arr =
[[ 0.72  0.60  3.26 -1.56  0.81 -1.37  3.06  1.09  4.97]
 [ 0.11 -0.23 -0.32  0.79 -4.50 -3.28 -4.05 -4.14 -0.88]
 [-3.49  2.48  0.30 -4.23 -5.44 -0.35 -0.66  2.02 -1.54]
 [ 0.07 -0.46  0.32  0.20  2.01  0.19  2.83  1.21  2.24]
 [-0.35  0.07  5.45 -2.27 -1.20 -2.57 -2.81 -2.89  3.24]
 [ 0.25  0.57  4.11 -2.30  1.81  1.38 -2.45 -0.22  0.84]
 [ 0.08 -3.64 -1.16  3.44  7.02  1.18 -1.72 -3.72 -0.89]
 [ 1.74  0.52 -0.16  1.11  0.45  0.05  1.95  1.21  1.30]
 [-0.44  0.27  1.13  0.05  0.14 -0.96  2.63  1.13  2.52]
 [ 4.30 -2.92 -3.76  6.03  0.76 -1.28 -1.58 -4.18 -1.47]
 [ 1.91 -0.32  0.21  1.23  1.99  2.38 -5.58 -2.19 -4.09]
 [-1.65 -1.26 -6.26  1.84 -0.03  3.50 -0.47  1.48 -6.22]]
Rows and columns are counted from 1.
(1, 1): 0.72
(3, 3): 0.30
(8, 8): 1.21
(10, 4): 6.03
(6, 1): 0.25
(2, 3): -0.32
(9, 9): 2.52
(10, 1): 4.30
(7, 7): -1.72
(3, 9): -1.54
(7, 4): 3.44
(7, 1): 0.08
(1, 3): 3.26
(1, 2): 0.60
(11, 9): -4.09
(4, 9): 2.24
(5, 3): 5.45
(12, 7): -0.47
(9, 3): 1.13
(9, 6): -0.96
(11, 8): -2.19
(8, 7): 1.95
(8, 6): 0.05
(5, 4): -2.27
(5, 5): -1.20
(12, 3): -6.26
(2, 6): -3.28
(7, 6): 1.18
(3, 5): -5.44
(4, 6): 0.19
(8, 2): 0.52
(7, 8): -3.72
(5, 9): 3.24
(3, 7): -0.66
(11, 1): 1.91
(9, 4): 0.05
(5, 6): -2.57

grid =
[[66 28 41 43 57 42 39 61 55]
 [43 42 39 57 55 50 53 51 41]
 [69 42 57 47 38 45 44 49 50]
 [76 51 30 44 53 39 45 52 34]
 [65 55 25 42 48 49 62 65 42]
 [76 58 50 38 40 45 50 62 54]
 [64 61 58 37 41 36 43 76 56]
 [24 63 75 63 55 56 52 49 57]
 [37 51 56 61 42 57 61 45 45]
 [34 51 53 62 56 62 61 42 51]
 [47 48 63 59 68 64 49 33 65]
 [71 54 42 41 47 41 46 62 46]
 [39 60 63 58 61 63 56 43 61]
 [41 40 70 52 41 59 55 58 69]
 [69 63 44 42 49 40 46 61 44]
 [48 39 45 55 50 70 68 43 61]]
Rows and columns are counted from 1.
(1, 1): 66
(2, 2): 42
(5, 3): 25
(6, 4): 38
(11, 9): 65
(11, 1): 47
(12, 3): 42
(4, 2): 51
(14, 8): 58
(8, 1): 24
(4, 4): 44
(7, 8): 76
(14, 3): 70
(13, 8): 43
(7, 3): 58
(9, 6): 57
(11, 8): 33
(4, 1): 76
(16, 4): 55
(6, 2): 58
(12, 7): 46
(1, 3): 41
(16, 5): 50
(3, 7): 44
(16, 1): 48
(6, 8): 62
(7, 2): 61
(2, 1): 43
(3, 6): 45
(5, 1): 65
(5, 2): 55
(15, 8): 61
(11, 2): 48
(15, 1): 69
(16, 9): 61
(10, 5): 56

W =
[[  6 -33  14   8   6  18  20  16 -13]
 [  9 -21  18  13   6   5  33  33  -1]
 [  3  22  -6  13  12   0 -11 -15  -1]
 [  6   0   9  -9   7   5  20  -3  -1]
 [ 23  18  -6 -26   6   5  20  -3 -11]
 [  6 -17  -6  13   6   5  20  -5   3]
 [-18   4  17  40  -5  27  20 -43  -1]
 [-27   8  -6  13   6 -22 -16 -17  -1]
 [  6 -25 -30   5  17   5  20  -3   7]]
Rows and columns are counted from 1.
(1, 1) = 6
(8, 9) = -1
(7, 7) = 20
(1, 3) = 14
(4, 5) = 7
(5, 1) = 23
(3, 9) = -1
(4, 3) = 9
(8, 1) = -27
(8, 2) = 8
(3, 4) = 13
(5, 2) = 18
(2, 5) = 6
(8, 5) = 6
(3, 8) = -15
(1, 4) = 8
(3, 5) = 12
(6, 5) = 6
(5, 5) = 6
(2, 9) = -1
(3, 1) = 3
(1, 2) = -33
(5, 8) = -3
(1, 5) = 6
(6, 6) = 5
(4, 2) = 0
(6, 1) = 6
(4, 8) = -3
(3, 3) = -6
(2, 2) = -21
(3, 7) = -11
(9, 9) = 7

a =
[[-0.53 -0.21 -0.49  0.17 -1.05 -1.02 -0.75 -0.15  1.23 -1.15  2.75  0.92
   1.00  0.56]
 [-0.17  1.37 -1.51  0.44  0.93 -0.31 -0.70  0.30  1.26  2.00  1.12  1.38
   1.03 -0.33]
 [-0.08  2.46  0.66  0.26  0.82  1.20  2.63 -0.22 -0.81  1.10  0.18  0.05
  -1.28 -0.83]
 [-0.70 -0.93 -0.43  0.30 -0.24  0.22  0.00  0.56  0.40  0.15 -0.37  1.25
  -0.37  1.50]
 [ 0.07 -0.95 -0.68  0.26  1.34  1.71  0.43  0.40 -0.86 -0.03  0.23  2.05
   0.28  1.30]
 [ 1.28  0.41 -0.17  1.41 -1.76  0.70  0.62  1.13 -0.81  0.28  0.89 -0.58
   1.47 -0.72]
 [ 1.49  1.06 -1.12  0.90  1.65  0.72 -0.08 -0.24  1.28 -0.67 -0.34 -0.74
  -0.57  0.32]
 [-0.14  1.07 -0.72  0.05  1.05  0.49  0.57  0.41 -0.18 -1.03  2.49 -0.94
  -0.46  1.91]]
Indices start at 1.
(1, 1) = -0.53
(2, 10) = 2.00
(2, 2) = 1.37
(2, 3) = -1.51
(5, 13) = 0.28
(6, 1) = 1.28
(4, 10) = 0.15
(7, 13) = -0.57
(7, 12) = -0.74
(7, 9) = 1.28
(3, 5) = 0.82
(1, 5) = -1.05
(2, 8) = 0.30
(8, 1) = -0.14
(6, 8) = 1.13
(7, 7) = -0.08
(5, 12) = 2.05
(4, 6) = 0.22
(2, 4) = 0.44
(5, 9) = -0.86
(8, 11) = 2.49
(3, 3) = 0.66
(6, 5) = -1.76
(6, 13) = 1.47
(8, 13) = -0.46
(2, 11) = 1.12
(4, 9) = 0.40
(3, 13) = -1.28
(3, 4) = 0.26
(3, 2) = 2.46
(5, 10) = -0.03
(1, 4) = 0.17
(1, 12) = 0.92
(5, 2) = -0.95
(8, 7) = 0.57
(1, 13) = 1.00

data =
array([[ -4.777,  11.740,   7.595,  18.824,  12.095,  -0.658, -16.144,
          8.022,   1.938, -11.880,  -4.653,  22.014,  20.570],
       [ -7.264,  10.953,   5.886,  17.825,  12.111,  -0.901, -14.636,
          6.375,   0.629, -11.953,  -2.465,  21.236,  19.711],
       [ -9.265,   5.624,  -1.049,  13.081,  10.526,   1.574, -13.110,
          3.402,  -4.430,  -7.023,   1.783,  19.838,  16.361]])
Rows and columns are counted from 1.
(1, 1)	-4.777
(1, 5)	12.095
(2, 9)	0.629
(2, 1)	-7.264
(3, 12)	19.838
(2, 8)	6.375
(3, 11)	1.783
(2, 5)	12.111
(2, 7)	-14.636
(1, 2)	11.740
(1, 7)	-16.144
(2, 13)	19.711
(3, 13)	16.361
(2, 10)	-11.953
(1, 9)	1.938
(3, 3)	-1.049
(1, 12)	22.014
(3, 6)	1.574
(3, 5)	10.526
(3, 8)	3.402
(3, 4)	13.081
(2, 3)	5.886
(2, 4)	17.825

x =
[[ 1.63 -2.35  1.62 -6.09  2.63  1.63  3.49  2.63]
 [-2.26 -4.70  4.22  0.37 -1.64  4.14  2.66  2.29]
 [-5.78 -7.25  6.97  6.47 -5.41  6.78  1.64  1.79]
 [-3.70  6.59 -6.39  4.75 -4.60 -6.16  1.21  1.63]
 [-6.24 -6.37  6.17  7.40 -6.04  6.01  1.45  1.70]
 [-1.27 -5.60  4.99 -1.41 -0.37  4.88  2.90  2.37]
 [-0.24 -2.36  1.83 -2.64  0.40  1.81  2.87  2.38]]
Indices start at 1.
(1, 1): 1.63
(4, 7): 1.21
(1, 4): -6.09
(5, 1): -6.24
(1, 6): 1.63
(5, 5): -6.04
(1, 7): 3.49
(3, 7): 1.64
(2, 7): 2.66
(7, 8): 2.38
(3, 2): -7.25
(1, 2): -2.35
(4, 5): -4.60
(2, 6): 4.14
(4, 8): 1.63
(7, 6): 1.81
(3, 5): -5.41
(1, 5): 2.63
(2, 5): -1.64
(6, 4): -1.41
(4, 3): -6.39
(3, 1): -5.78
(5, 8): 1.70
(6, 1): -1.27
(7, 2): -2.36
(3, 4): 6.47
(3, 3): 6.97
(6, 6): 4.88
(7, 5): 0.40
